0: [193 199 179 163 176 192 169 121  85  82 105 133 173 203 193 152 122 131
 154]
1: [117  76  87 130 157 145 132 173 255 255 255 214 122  77  77 107 137 143
 129]
2: [111 125 113 101 102 113 112  82  39  11  19  64 117 143 133 103  87 101
 127]
3: [115 160 199 219 207 176 141  95  49  22  35  83 139 179 193 186 155 112
  81]
4: [ 94  91 103 103 102 108 127 162 208 240 222 148  69  37  62 109 131 124
 109]
5: [114 123 106  69  46  63  96  97  58  19  31  87 142 161 152 130 111 107
 125]
6: [ 82  86  99 113 125 129 128 127 145 169 165 128  85  73  90 111 117 112
  97]
7: [142 151 177 192 173 152 146 134 112 110 159 223 238 201 162 146 143 140
 154]
8: [218 226 179 144 173 215 197 127  81  88 100 104 132 177 176 116  77 107
 160]
9: [ 85  87 104 137 175 180 146 123 147 183 171 111  54  37  51  67  86 107
 111]
10: [147 124 132 143 130 115 126 159 181 193 214 228 209 161 132 143 166 171
 171]
11: [ 77  95  99  92 114 144 137 110 120 170 179 117  49  37  69  86  86  96
 109]
12: [127 124 150 167 150 122 122 145 165 177 194 208 193 162 152 172 187 171
 148]
13: [100 105 155 191 160 110 110 143 164 176 201 230 215 170 159 198 219 184
 139]
14: [127 119 146 167 144 113 114 133 128 117 153 215 233 187 140 136 147 143
 143]
15: [162 169 167 158 158 166 159 136 122 125 133 135 131 133 132 121 114 125
 147]
16: [ 94  99  95  88  91 110 124 112  90  84  98 116 117 108  93  79  73  82
 105]
17: [129 169 198 211 206 185 141  90  55  42  50  83 133 185 214 207 172 131
  90]
18: [174 137 107  91  85  87 114 167 222 240 211 166 134 125 135 155 175 177
 162]
19: [117 118 154 177 157 128 124 143 162 169 184 197 179 149 145 171 187 166
 138]
20: [ 94 109 103  81  78  98 110  93  72  74  91 101 103 112 123 119 103 100
 109]
21: [123 128 118 110 116 124 128 127 121 107  91  82  86  95  96  97 104 127
 145]
22: [117 120 116 110 106 106 106 111 113 103  85  81  91 117 139 150 154 150
 137]
23: [183 136  93  79  96 122 148 190 250 255 255 203 139 115 114 124 148 175
 185]
24: [100  93  99 107  98  87 104 121  94  48  53 114 168 163 126 105  99  90
  91]
25: [110 141 183 201 188 162 144 131 122 124 138 144 138 137 155 176 170 141
 114]
26: [136 184 209 213 213 199 157  93  44  30  36  56 101 160 195 185 148 114
  89]
27: [198 219 186 157 183 218 194 126  83  86  89  83 109 165 182 137  95 109
 142]
28: [110 123 107  75  54  62  87  89  59  31  39  83 130 159 171 164 145 129
 124]
29: [153 108  82  82  91  98 118 160 209 232 215 181 153 140 144 159 173 174
 153]
30: [105 124 114  98 104 119 119 106 122 153 148  93  48  61 104 131 138 145
 141]
31: [132 128 137 141 133 125 130 146 152 151 154 154 138 112 100 109 125 133
 143]
32: [179 147 117 116 120 120 125 165 228 249 203 129  83  75  82 100 130 159
 165]
33: [ 84  96 103 115 147 166 143 112 126 167 169 110  46  35  57  68  79 101
 115]
34: [121  96  94  89  70  57  88 150 193 204 196 181 162 145 157 191 202 169
 119]
35: [ 90  83  95  95  84  87 116 148 151 139 140 150 139 104  86  92  95  86
  84]
36: [114 138 113  71  58  78  92  59   0   0   0  48 126 176 179 143 111 114
 140]
37: [ 99 111 111 111 121 129 120 103  88  83  83  85  95 107 114 110 102 109
 117]
38: [110 128 120 110 124 136 114  77  61  70  67  56  68 107 138 137 131 139
 145]
39: [ 92  75 100 142 155 141 139 175 223 237 208 152  89  46  44  75 108 107
  87]
40: [147 130 124 112  89  76 102 165 225 240 212 161 116  93 104 135 159 153
 132]
41: [180 197 191 184 194 200 169 117  85  91 118 146 183 218 222 189 154 145
 144]
42: [148 183 184 176 183 189 160 104  59  40  35  41  75 127 151 130  96  91
  96]
43: [168 219 231 225 234 232 178  83   7   0  18  82 163 234 244 192 127 102
 102]
44: [109 111 111  99  93 105 123 146 175 200 184 125  69  57  89 125 141 137
 126]
45: [ 88 105  99  74  65  87 106  96  77  81  99 106 107 120 139 142 123 107
 105]
46: [102 120 114 116 138 148 123  78  49  42  48  61  86 111 110  88  79 102
 128]
47: [146 122 102  97  95  95 112 152 192 203 173 130 101  88  91 105 127 144
 142]

[170 161 123  81  56  66 109 156 177 160 125 102  94  95 105 120 139 155
 158] 47 44
[104 121 109  85  85 108 113  80  34  11  30  75 117 139 133 101  81  92
 123] 2 5
[158 191 209 209 212 205 170 120  88 100 131 154 178 206 223 209 177 152
 138] 41 0
[167 132  91  75  86 103 121 149 171 175 154 130 124 127 124 122 136 158
 165] 47 31
[ 96  64  88 136 153 130 114 153 227 255 251 182 115  79  81 115 140 134
 108] 1 39
[174 192 181 168 176 183 159  98  32   1  23  87 159 196 171 112  73  82
 117] 42 27
[103 107 155 188 154 104 101 116  98  76 114 198 232 186 139 139 149 130
 119] 14 7
[142 153 179 195 181 159 147 133 117 124 161 209 224 205 185 179 171 155
 149] 7 14
[143  99  81  93  99  97 111 155 209 237 223 188 156 143 150 169 186 174
 140] 29 18
[239 182  99  70 103 140 150 169 210 220 172 112  99 119 117  98 119 185
 224] 32 47
[124 124 116 107  91  84  94 102  76  31  22  70 135 167 166 155 149 141
 131] 28 5
[169 159 142 137 144 152 148 139 139 146 145 143 148 155 158 149 146 155
 154] 15 31
[211 156 101 106 151 161 142 159 215 237 179 101  76  93  93  83 110 169
 196] 32 47
[101  83  97 114 113 105 120 171 232 255 255 198 127  82  85 115 137 131
 112] 1 4
[122 128 118 114 121 126 121 115 111 104  86  70  75  93 106 112 120 138
 146] 21 37
[100 104 112 130 145 141 127 112  95  78  70  87 111 116  99  82  83  97
 111] 37 46
[142 126 126 129 122 116 125 149 161 161 161 157 143 113  96 104 124 138
 148] 31 47
[145 116  92  75  64  68  97 141 167 161 147 143 145 147 155 170 179 167
 140] 34 29
[101 104 107 106 111 117 124 130 138 144 134 110  87  78  83  96 106 111
 117] 6 21
[125 127 120 122 132 134 127 125 127 116  90  72  72  85  94  99 115 139
 150] 21 37
[118 141 115  69  56  83  95  61   5   0   0  53 113 158 168 139 111 115
 142] 36 5
[191 138  89  81 111 137 148 174 228 255 229 166 124 117 115 115 137 173
 192] 23 18
[209 175 114  66  72 112 160 207 255 255 255 188 125  97  95 103 126 172
 209] 23 32
[139 174 210 223 210 185 155 117  88  91 131 174 199 212 216 211 185 152
 131] 41 7
[108  71  87 136 159 138 120 156 238 255 255 194 119  84  87 114 139 138
 116] 1 39
[ 82  69  92 135 154 145 139 163 196 211 195 147  94  57  54  82 106 103
  82] 39 4
[105 123 169 195 169 132 121 119 100  79 108 163 180 153 132 141 145 126
 116] 25 14
[ 75  91 165 207 168 108  99 129 133 121 148 192 188 143 131 174 196 154
 110] 19 13
[116 132 118 100 101 116 115  90  55  33  39  68 107 132 126 101  89 109
 138] 2 46
[160 161 162 156 157 167 168 156 147 158 174 173 156 139 129 124 122 136
 164] 15 31
[156 148 135 133 133 132 131 129 122 112 108 118 137 144 135 123 123 129
 133] 15 31
